One turn sends every row of this set to another row. A few are shown first. Where does it send the rows asked after them?
naz: [ -1,   3,  52, -13,  -7,   0, -19,  12,   0, -23,  18,  24, -15,  16, -14,
   3,  -2, -19,  12,  10,  -6,  10, -17]
Tor: [ -7,   4, -16, -25,  35,   6,  -2, -29, -16,  23,  -9,  -9,  -4,  -7,  26,
  24,   5,  -6, -20,  31, -26,  15,  30]
Vami: [ -3,   5, -29, -28,  30, -10,  16, -11, -37,  19, -25, -12,  -8, -24,  -3,
   7,  -7,  38,   6, -19,  20,  -2,  -4]
zoko: [ 12,  28,  45, -22,  -8,   2,  -9,  -9,  14, -22,   1,   6,  -8,  17, -16,
  -1,  23,  12,  17,  11,  -6, -15, -30]
fofak: [ 26, -10,  38, -13, -16,  -9,  -1,  -4,  -3, -26, -19,   5, -30,   9, -27,
  -6,   2,  -1,  22, -11,  -4, -11, -10]
vesob: [ 24,  10,   5,   5,   1,   7, -26,  15,   1,  17,  43, -10, -26, -26,  11,
 -30,  11,   6,   5,   5,  19,  -2,  26]
Fino: [ 13, -14,  16,   8, -10,  20,  43, -14, -25,  -6,  10, -16,   6,  10,  -6,
 -21,  -2,  19,  -6, -26,  14,  13, -20]
gile: [ 26, -16,  -2,  -9,  -4,  24,  14, -13, -25,  -5,  12, -19,   3,  45,   3,
   3,  20,  -8, -20,  14, -34,  -7, -14]
dud: [ 35,   0, -15,   8,   4, -16, -10,  10, -22,  12,  33,   2, -31, -11, -14,
 -30,  -3,  20,   8, -18, -13,   3,  27]
Dev: [  1,  24,  -5, -21,  38, -28, -33, -22, -11,  17, -25,   6, -11,   5, -16,
   1,  25,  17,  -7,  -8, -28,  20, -15]
vaf: [  1,  12,  -9,  -4,  29,   1, -10,  15,   4,  12, -31,  -5,  29,  26,   9,
  10, -39,  -9, -24,  18, -13,  11, -19]
likos: [ -2,  13,  20,  -7,  27,   9, -40,   6,  14,  20,  22,   0, -14, -33,  23,
 -19,  16,  -6,   3,  10,  30,  20,  -7]
Nubof: [-16,   3, -32, -11,  14,  -5,  -1,  -5, -29,  21,  11,  -3, -19,   9,   4,
  19,  -8,  -2, -11,  15, -10,   9,  59]
led: [ -1,   0, -11, -12,   3,   3,   1,  -4,  12,   1, -28,  -2,   7,  13,  -1,
  -5,   1,  57,  18, -23,   7,  11,  41]
kav: [  4,   1,  37, -14, -20, -20,   8,  -7,  -2, -24,  20,  10, -24,  15, -15,
 -15,  34, -13,  21,   8,  -8,  -3,   9]
kila: [  0,   8,  29, -15, -13,  -2,  -1,   4,   9, -22,  23,   5, -36,   5,  -7,
  -5,  14, -18,  22, -17,  12, -22, -31]
Gat: [-17,   2, -39,   0, -12,  -9,   2,  -2,  26,  15, -13,   3,  -9,   6,  20,
 -21,   7,  -6,  28,  -6,  -2,  -2,  43]
gazis: [ -7,  21,  18, -21,  36,  -3, -56,  -8,   7,  21, -22,  -1, -10, -13,   5,
   5,  17,  -3, -12,   9,   6,  21, -19]
beke: [  8,   0,  32, -12,   8,  -2,   9, -27,  18, -27,   3,  19, -28,  18,  -5,
  -5,  10, -13,  18,  -5, -29,   6, -22]
pibon: [ 25,  15, -27,  -5,  20, -26, -16, -15, -18,  13,  -1,  -2, -35,   8, -21,
  -8,   8,  19,  -5, -26, -39,  -2,   7]
gutap: [-26,  21, -22, -10,  41,   8,   7,  25,  22,  17,  15,  -7,  25,  17,  17,
  10,   7,  -7,  -1,   1,  27,   3, -30]
Zabon: [ -4,  11,   4, -41,  19,  11,  -5,   8, -15,   8,  17, -12,  23, -14,  36,
  18,  16,  30, -16, -20, -21,  -3, -31]
Mam: [ 32,   3, -15, -14,  29, -12,  27,   3,  -7,  11, -28, -17,  41,  18,  -8,
  -2,  16,  27,  -4,  18, -21,   2,   0]
gadid: [ -9,  12, -25,  -9,  22,  20, -13,   4,  -7,  29,  23,   5,  -4,  -8,  27,
  14, -20, -19,  -5,  40,  -8,   8,  29]
tak: [-14,  -7, -14,  -4,  -2,  19, -16,   2,   2,   6, -12,  -1,   2,  51,  -2,
   5,  16, -44,   3,  25,   2,   0, -25]
Kela: [ -5, -11, -31, -15, -12, -12, -15,  40,  -7,  24, -11,   6,   6, -23,  17,
 -16,   0, -22,  34,  -4,   9, -11,  -6]
tepa: [-25,  17,   1,  -6,  -3, -13,   2,  30,  -7,  11,  18, -27,  19,  18,  16,
  -6,  11,  -5, -23,  20,  41,  -2,  30]
Zira: [ -7,  26, -38, -15,  14,  -1,  10,  15, -24,  26,  14,  -4,  -1, -22,  -1,
  -8, -11,  34,  22,   0,  37, -15,   1]
siteb: [-28,   9,   7,   8, -13,  10,  17,  -4,   2,   7,  -8,  -3,  15,  19, -11,
 -25,  17,  -5,  17,  -1,  50,  16, -23]
rudiv: [ 16, -13, -28,  -1,  16, -15,  46, -16,  -4,   4,  -5, -34,  -5,   9,  26,
 -15,   1,  -6, -22, -12, -15, -10,  15]
Doku: [ -7,  -3,   9, -18,  17,  18,  -8, -11,  -1,  -3,  -6,  -4,   3,  11,  25,
  23, -20,  36, -26, -30, -27,  22,  18]
Maro: [  7,  20, -12, -28,  30,  10,  -1,   4, -22,  28, -18,  -6,  19, -38,  12,
   0, -12,  32,  11,  20,  24,  -2, -22]
vis: [ -8,   8,   1, -30, -14,  -8, -25,  32, -25,  23,  12,  -4,  27, -18,  32,
   4,  14, -18, -10,  20, -25,  -5,  -5]
kege: [  0, -28,  11,   5, -12,  35,   3,  -5,  -2,  -9,   7, -20, -11,  44,   2,
  -2,  14,  -9,  -8,   9,  28,   9,  26]
mebu: [  5,   9,   2,  -3, -10,  -1,  16,   1, -32,  10, -15,   2,  31,  19, -21,
 -14,   5,  -6,   2,   6, -10,   7, -58]
pab: [  9, -37, -10,  -1,  13,  -8,  24,  37, -23,   7,   3, -23,   2,  -3,   0,
   0,  -7,  -5,  -5, -21,  34,   7,  24]

gutap -> vaf
Dev -> pibon
Now these:
vis -> Zabon
fofak -> kav
Vami -> Nubof
tak -> mebu

One turn sends every row of this set to another row. A few are shown first. Where does it send the rows asked after them?
tafa: [-15, -32,   0,  -2, -27, -12, -52, -19,   5,  20, -19,  31, -21, -35, -17,
   5, -20, -23, -21]
gokov: [ 10,  22,  31,  21, -19, -15, -21,   8, -22, -11,  41, -19,   7, -42, -28,
  35, -26, -38,  -6]
Fegu: [-15, -18,  44,   5, -16, -24, -26, -20,  10,  14,   3, -31, -27, -51, -11,
  51, -32, -49, -27]
maz: [-36, -33,  21,   6, -61, -17, -10,  -3,  -6, -15,   2,  -3,  28, -48, -28,
  14, -18,  -3, -40]
kis: [-24, -32,  12,  25, -28, -35, -28, -44,  -2,  -7,  11, -24, -32, -35, -55,
  24,  19, -42,   2]
zoz: [-11, -17,  40,   2, -53, -44, -19, -13,  -1,  -1, -22,   1,  -3, -43, -43,
  19,  50, -39, -25]
vozut: [  5,   1,  33,   3, -29, -13,  11,  18, -21, -17, -11,  19, -14, -54, -18,
  40, -22, -10,   5]
vufe: [-15,   3,  17,  34, -41,   0,  -5, -43,  15,   6,  19, -14,  -7, -44,  11,
  31, -31, -19,  18]
duna: [  2, -32,  47,  25, -20,   1, -47, -27, -22,   4,  -6, -14,  21, -32,   2,
   7,   8, -39, -46]
Bobes: [ -2,  -1,  24,  29, -32,   0, -49,  24, -26, -24,  32, -15,  12, -23, -27,
  29,   8, -51,   5]
Vapug: [  0, -40,  34,   4, -20,   9, -40,   3, -22, -20,  -8,   4,  -3, -26,   0,
  35,  22, -45, -48]
satem: [-12,   9,   3, -10, -43,   1,   0,  -7,  16,  -7,  -1,   5, -15, -41,  29,
   4,   9, -25, -37]
pamik: [-12, -12,   6,  19, -48, -19, -42, -16,  10,  19,  22, -16, -36, -17, -28,
  11, -22, -66,  13]
mek: [-34,   2, -12,  15, -37,   6,  13, -17,   5, -16,  34,  -2,   7, -16, -22,
  40,   9, -17, -13]
bib: [-15,  19,  56,  14, -40, -39, -26, -21, -13,  30, -24, -15, -13, -35,   8,
  10,   0, -53, -10]
febi: [-27, -17,  -8, -21, -27, -46,  -2,  -6, -14,  -8,   6,  -3, -34, -27,  -1,
  20,  -5, -56, -19]
begod: [-20, -11,  38,   3, -40,   3, -52,  -7,   5,   1, -32,  35, -27, -49, -22,
  36, -11, -17, -30]
vemiz: [-20,   3,  38,  19, -48, -24,  21, -47, -13, -18,  -4,   9, -12, -41, -12,
  45,  17, -22, -47]
Sovun: [-28,  19,  39,  24, -70,  26, -30,   7,  -4, -11,   9,   9, -12, -29, -48,
  12, -10, -20,   3]
volak: [ 24,  -6,  39,   6, -19, -13, -25,   1, -31, -23, -16,   9, -54, -39, -28,
  11,  -6, -36,  -7]
nakuv: [ -6, -16,  23,  18, -29,  34, -33, -16,  -6, -14,  26,  43, -21, -32, -26,
  41,   0, -52,   4]
kizub: [-36, -13,  36,  31, -29,   0, -50, -22, -38,   0,  -8, -11,  16, -11, -21,
  21, -32, -20,   1]
vumo: [-24,  -6, -15, -26, -35, -40,  -6,  -7,  -6,  -3,  11,  -6, -34, -25,  -2,
  17,   2, -56, -16]
mot: [  0,   0,  67,  -5, -27,   3,   0,   8, -39, -29,  -6,   3,  -5, -55,  -9,
   3,   6, -43,  -6]
sif: [-23, -18,  36,   0, -66, -14, -35,  35,  -8, -16,  -8, -12,  11, -46,  -6,
  21, -20, -26, -31]
zafem: [-28,  -4,  12,   3, -47,  -2,  -6, -23,  -6,  -6,   7, -13,   8, -22,  -4,
 -22,  39, -39,  21]
Gosiv: [-23,  18,  54,  35, -46,  -4, -36, -48,  -4,   0,  15,   3,  16, -44, -24,
  12,  36, -52,  -4]
Gared: [-18, -26,  19,  26, -24, -32, -32, -53,  -8, -17,  13, -20, -27, -34, -54,
  27,  16, -37,   9]
deki: [-27, -21,  -3,  15, -36,  -2, -50, -24, -34, -28,  12,  24,  10, -23,   8,
   3, -22, -35,  -3]
Talin: [ -8,  15,  40,   4, -51,  -5, -14,  -7, -15,   2,   7,  11, -27, -27, -80,
   7,   1, -30,  -4]
ludu: [-24, -38,  23,  31, -67,   1, -27, -35, -33, -17,  -9,  29,   7, -10, -33,
  14,  -5, -21,  -7]
Feku: [ 18,   5,  24,  -1, -31,  21,  -3, -15, -14,  -2,  30,  41,  -7, -34,  -8,
   8,  11, -59,  -3]
getas: [-11,  24,  56,  12, -42, -30, -27, -29,  -6,  33, -14, -22, -14, -38,   7,
  18,  -2, -57, -10]
Tumu: [-29,  -1,  15,   9, -51,  -4, -10, -25,   1,   4,   4,  -9,   8, -33,   2,
 -24,  42, -46,  13]
Gada: [-22,   2,  13,  37, -35,   0,  -1, -42,  18,   8,  21, -18,  -5, -50,   9,
  38, -24, -17,   3]
vonem: [-19,   3,  34,  12, -52, -26,  18, -48,  -9, -16,   4,   4,  -8, -43, -23,
  51,  25, -26, -41]

Talin -> maz
Fegu -> Gosiv
kizub -> mot
Now these:
Tumu -> vumo
Sovun -> sif
bib -> zafem

One turn sends every row of this set to another row. A few are shown first. Where does it send the rows asked after them?
tazuz: [-24,  19,   8,  15,  20,   8,  26,   2,  19,  12, -10,   0, -11, -17,   1,
  41, -50,  13, -32, -10,   6]
dezo: [-40,  10,  -2,  22,  -8,  -7,  33,  13,   8,  24,   8,  -6,  21, -22,   1,
  16, -25,  -2, -23,   1,  -1]
mudid: [-39,  13,  -4, -21,  -8,  16,  -7,  14,  14,   1,  20,  47,   2,  14,  26,
  19,  -8,  17, -27,   6,  40]
Vipan: [  9,  24,  -3, -16,  32, -40, -35,   6,  -7, -10,  12,   6,  10,  -7,  -9,
  -8,  12,  26,   6,   8, -15]
Rubi: [ 46,  15,  15, -17, -35, -15, -16,  -8,  12, -12,   9,   2,  15,  23,  46,
  10, -13,  13,   3,   6,   7]
Lafif: [-59, -13,  12,  -6,  18, -16,  31,   5, -24,  -8,  -4,  -2,  19,   6,  11,
  -1, -12,  14,   2, -20,   8]
Gir: [  4, -37,  25,  -7,  23, -25,   2,  -2, -14, -15, -29,   1,  12,  21,  -6,
  16, -25,  17,  -3, -33,  -3]
mok: [ -2,  -3, -10,   3, -37,  40,  19,  -3,  16,  14,  14,   0,  -2,  19,  26,
  -4, -15,   4,   0,   9, -11]
Sezem: [ 38,  23, -20, -11,  27,  -3,   5, -10,  -9,  -6,  31,  -7,  15,   1, -18,
   4,   9,  19,  -5,   3, -20]
mig: [-23, -15,   6, -22,  14,  16, -14,   7,   9, -26,  14,  34,   5,  49,  34,
  27,   5,  21, -13,   4,  23]
tuga: [-17,  39,   4,   6,  33, -49,  10,   4, -12, -28,  -9,   3, -15, -13,  23,
   4,  16,   4, -10,  -7,  18]
meget: [ 20,  15,  -6, -31,   0,   0,   4, -16,  -4, -45,  34,   8,  23,  33,  29,
  15,   8,  23, -10, -29,   9]
zoteb: [  8,  10,  16,  -6, -26,  36, -14,   4,  15,  14,   2,  40,  10,  -1,  25,
  21, -17,  13, -36,  14,  31]
ror: [-14,  29, -22, -16,  19,  -1,  -1, -18,   6, -22,  30,  43,  15, -16,  20,
   6,  29,  21, -10,  -8,  15]
dede: [  0,  35,   4, -10,  -4, -43, -22,   8, -17,  -4,  12,  -6,   4,   2,  23,
 -43, -12,  13,  -4,   1,   2]
Zeze: [  8, -14,  33,   0,  24,   2,   9,   1,  14,  -4, -36,   2, -16, -17,   0,
  34, -48,  16, -20,  -3,   1]
san: [ 23, -13,  11,  22,  -3, -16,   5,   5,  18,  17, -17,  -2,  14,  -8, -15,
  33, -38,   0, -28, -12, -12]
pivan: [ 19,  32,  17,  -5,  36, -28,   8,   0, -19, -41,  -6, -16,   7,   0,   3,
  39,  17,  19, -10, -15,   2]
pup: [ 46,  37,  11,  -6,  -5, -15,  31,  -3, -19,  -8,  -5, -26,  -1,  -4,   6,
  37,  -7,   9,  -4,  -2,   9]
pel: [-57,   6,   8,   5,  14,   4,  27,   5, -11,  -9,  -3, -16, -15,   6,  23,
  35, -37,  21, -18, -12,   4]
Gekub: [ 12,   2,  -9, -15,  -4,  26, -11,   5,  31,  -1,  17,   7,  15,  30, -15,
  44, -10,  29,  -1, -12, -20]
ramo: [-21,   5,  16, -22,  18,  -1, -43,  12,  26, -23,  -7,  35,  15,   9,  -6,
   5,  -6,  34, -10, -31,  -1]
zikub: [-34,   0,  15,  -5, -14,  13, -13,   4,  11,  -9, -10,  28,  -2,  -2,  35,
 -44, -11,  10, -10, -11,  10]
venoz: [-26, -26,  32, -10,  18,  -3,  11,   4, -16, -24, -29, -14, -19,   6,  21,
  29, -35,  23,  -5,  -6,  -1]
tido: [ 11,  44,  -1,   5,  -9, -36,  34,   1, -12,   5,  -8,  -8, -23, -16,  26,
   3,  -9,  -6,  -5,   7,  25]
nof: [ 12,  30,  -1,  -1, -16, -17, -21, -10,  21,  12,   5,  38,   8, -25,  36,
   1,   8,  10,   4,  26,  11]
Folo: [ 24, -18,  26,  -6,  -3,  35, -20,  -3,  10, -13,  -4,  27,  13,  34,  31,
  29,  -5,  17, -23,  12,  14]
nune: [ 29,  34, -14,  -6, -10,  -4,  18,  -8, -19,   0,  32, -21,   9,  10,  14,
 -32, -16,   6, -15,  -4,  -3]

mudid -> zoteb
Lafif -> dezo
Vipan -> dede
Now these:
mok -> Gekub
tazuz -> Zeze
tido -> pup
nof -> Rubi

